(in the rows, 128 means zero)
One turn sends every row of this set to another row. A few are shown first. Where does it send the rows asked after them?
gire: [155 153 170 127 112 158 126 118 113 162 120 116 114 132 139]
Zenud: [103 188 111 114 116 131  92 108 121  86 129 128 145 106 145]
mema: [118 145 136 160  81 109 106 103 118  93  98 166 144 117 134]
loz: [113 138 113 140 110 114 137 159 110  85 126 174 170 100 135]
pokig: [116 156 103  90 106 137 122 129 174 146 112  92 139 146 130]
Nev: [ 86 170 103 103 120 132 119 126 122  96 141 126 158  83 151]
Tatu: [123 165 104  86 114 133 117 137 172 131 111  98 139 150 117]
vok: [135 136 156 107 126 154 167 156 113 160 136 120 134 100 136]
ror: [114 156  99  82 115 133 132 143 173 138 118  97 146 139 121]
leg: [179 108 153 146 138 106 153 130 140 120 155 122 138 123 119]
Binuk: [103 117 120 160  81 125 128 123 114 126 120 156 158 106 172]
lati: [130 155 127 161  93 118  95 120 111  90 108 169 147 134 143]
Bir: [134  75 140 148 105 122 106 132 115 142 119 115 102 140 125]
rer: [176 102 153 151 130 111 152 122 141 132 154 118 136 123 129]
diri: [185 110 155 152 133 108 143 118 140 125 150 120 133 132 123]
sota: [111 181  91  90 144 130 121 140 132 102 135 129 147  88 132]
gezel: [154  84 126 104 134 119 114 127 133 122 128  96 120 142  87]
nov: [ 95 116 127 153  79 113 138 117 120 114 111 158 157  90 151]
ruk: [150  77 127 109 128 121 116 120 134 134 127  92 119 140  97]
Lod: [125 191 107 115 122 135  81  99 132 115 116 120 126 118 146]
nom: [124  71 128 126 128 114 138 173 115 123 133 126 122 116 107]
tib: [151 102 138 135 128 110 102 154 112 101 119 131 106 147  89]
Kom: [163 171 163 107 138 146 140 153 109 125 127 132 126 124 105]
fom: [ 87 166 110 121 101 139 101  99 126 115 131 117 146  93 169]
Fupem: [147  77 125 103 134 120 124 132 134 129 131  95 125 134  94]
Big: [110 140 124 139 101 103 136 138 116  77 112 173 162  95 120]
nozi: [ 94 153  96 110 115 143 119 110 137 148 130 110 140  86 171]

Kom goes to gire
Lod goes to nozi
Now these:
Big goes to mema
diri goes to rer
Tatu goes to pokig
Nev goes to Zenud
nom goes to tib
ruk goes to Fupem
lati goes to Binuk

One turn sends every row of this set to another row. A few are shown first. Where does it send the rows asked after them?
Dabuv: [135 181 151 147 124 112 113 146 130 101 147 143 123 146 135  90  94 143
 103 117 155  97 137 120 163 118 114 112  91 149]
kefa: [134 151 151 123 130 107  91 106 123 130 107 130 136 109 108 139  95 111
 137 113  81 152 119 101 106 100 110 115 107 124]
tonez: [125 161 145 105 121  96 121 133  95 141 115 124 154 105  87 164  81 115
 142 104  88 130 104 111 137 112 121 138 128 138]
dud: [141 139 162 113 151  97 104 104 113 135 117 133 130 114 104 139  85 121
 150 121  86 137 133  88 113  98 102 130 111 141]
pag: [115 118 108 158 137 161 145 159  94 148 144 157 143 152 106 115 152 158
 166 123 157 115 165 140  85 145  99 136 139 113]
fudit: [123 187 152 150 124  93 114 137 135 127 122 153 136 132 124 103  86 131
 103 112 147 135 128 123 163 112 106 110  93 139]
Dofaf: [ 90 116 123 138 121 116 119 152 106 156 128 156 117 152 104  93 140 164
 165 115  89 124 181 132 112 119 126 152 116 137]
molib: [129 186 146 140 117 110 123 155 119 104 148 140 132 142 127 100  91 143
 104 112 157  91 130 128 174 124 121 121  99 151]
Zev: [176  70 125  91 160 133 138 101 141  99 129 109 117 126 148 141 148 119
 146 118 153 126 126 121 125 143 148 127 168 114]
Naka: [143  94 113  95 141 162 117 108 156 112 151 152 105 145 117 151 171 125
 125 107 170  91 120 112  98 129 147 154 155 137]
Fori: [160  84 118  98 143 124 122 111 127 100 119 107 134 117 141 152 136 115
 148 123 144 156 109 141 128 158 172  97 168 103]
zitan: [133 109 101  98 119 167 115 119 155 112 144 147 116 138 111 159 174 116
 117  97 166  97 104 127 102 134 157 148 159 125]
Niz: [120 191 149 146 120  92 122 143 128 129 124 151 143 132 119 109  86 130
 103 108 148 131 121 128 171 114 110 115  99 141]
giba: [109 129 100 158 124 164 146 167  92 148 140 153 151 147 102 122 154 153
 161 118 157 118 153 149  88 149 106 133 143 107]
mugu: [111 122 104 156 131 162 149 166  89 151 145 153 148 148 102 122 150 156
 164 121 159 113 160 144  92 146 104 139 143 113]
gepe: [122 186 152 140 126  88 129 145 123 131 128 153 142 133 115 111  81 134
 107 111 150 124 126 126 177 113 108 122 102 149]
Zetu: [156  87 117  91 144 121 133 120 116 105 122 106 139 116 134 161 130 117
 150 120 148 148 107 145 138 161 175 107 176 109]
nus: [ 79 132 111 134 100 119 127 169  97 160 125 151 131 145  94 108 141 158
 158 105  90 122 162 148 124 127 138 153 125 131]
Zerat: [139  98 111  89 139 158 128 117 147 115 154 150 111 144 110 161 166 127
 127 103 171  83 117 115 109 133 152 162 163 142]
sedat: [133 105 103  91 125 161 127 123 146 116 150 148 117 139 106 165 168 121
 122  98 170  86 106 126 111 136 157 158 165 136]
Fupe: [127 180 158 147 135  90 119 134 133 128 128 155 132 137 124 100  83 135
 107 116 148 131 135 118 164 109 102 116  93 147]
geze: [133 181 151 141 124 108 121 149 123 104 150 142 127 146 130  95  90 147
 107 116 156  90 137 120 171 120 115 120  96 154]
nesa: [122 165 141 119 110 107 102 123 111 134 106 124 151 102  97 154  92 106
 132 102  81 148 100 115 120 107 121 119 119 122]
vapel: [ 85 121 119 131 115 115 131 163  95 160 130 154 124 150  96 102 137 165
 166 111  92 117 173 139 124 123 132 159 124 140]
raka: [162  87 112  82 139 134 150 123 128 105 128 102 134 117 134 159 144 114
 139 106 155 120 104 139 143 153 162 133 180 111]
zuna: [171  80 117  96 144 142 127 103 149  95 121 107 122 120 150 141 154 111
 137 113 149 138 114 131 118 146 154 115 165 100]
kile: [137 102 107 101 129 168 109 108 162 109 145 149 108 140 119 151 177 119
 120 103 166  99 113 119  92 130 152 145 153 127]
serok: [164  77 126  96 157 123 121 103 129 101 121 111 126 121 144 146 134 120
 153 130 145 153 121 131 123 153 166 100 165 109]
Pak: [ 87 124 117 143 109 124 109 151 113 152 121 155 117 149 107  92 147 158
 157 111  86 133 172 139 104 119 130 139 112 125]
seras: [162  79 124  87 157 116 139 117 112 108 127 108 135 121 134 160 125 124
 157 126 149 140 116 135 142 160 170 115 177 119]
nar: [171  75 122  81 157 129 151 113 128 104 133 106 125 123 138 152 140 121
 147 114 157 116 118 126 141 150 153 138 178 120]
Noz: [167  73 129  92 166 117 133 108 121 104 128 111 127 123 140 151 128 125
 159 130 148 145 125 128 133 155 164 111 171 119]
sol: [131 188 146 150 115 115 110 148 131 100 143 141 127 143 134  91  97 141
 100 113 154 100 132 126 162 120 119 109  92 143]
nafa: [135 144 158 102 145  91 124 120  96 141 123 130 141 113  91 154  75 123
 152 116  90 124 125  95 134 105 107 147 125 150]
degu: [115 120 106 162 133 165 137 157  98 144 140 156 143 149 109 112 156 154
 163 124 155 122 162 140  79 143 100 128 136 107]
bet: [110 126 102 164 124 166 138 161  98 144 139 153 147 146 105 116 157 151
 158 120 156 125 155 147  81 145 105 127 138 103]
vimin: [162  90 110  93 132 140 135 115 140  99 119 102 133 115 141 151 151 108
 132 105 150 134 101 141 130 152 163 119 172  99]
gobok: [ 79 133 110 142  96 125 114 162 109 154 118 151 127 143 100  99 147 154
 154 104  86 133 161 150 112 124 137 141 116 121]
pubup: [127 191 142 145 110 115 117 155 125 103 143 140 132 141 128  98  94 140
 100 110 155  96 125 131 169 122 123 112  96 144]
Talu: [127 181 158 140 136  86 128 140 126 131 131 154 135 136 119 106  80 137
 110 115 150 123 135 118 173 111 103 123  99 153]

molib goes to pubup
nus goes to gobok
Now these:
serok goes to Noz
nesa goes to kefa
zuna goes to Zev
Niz goes to fudit
sedat goes to zitan
giba goes to bet

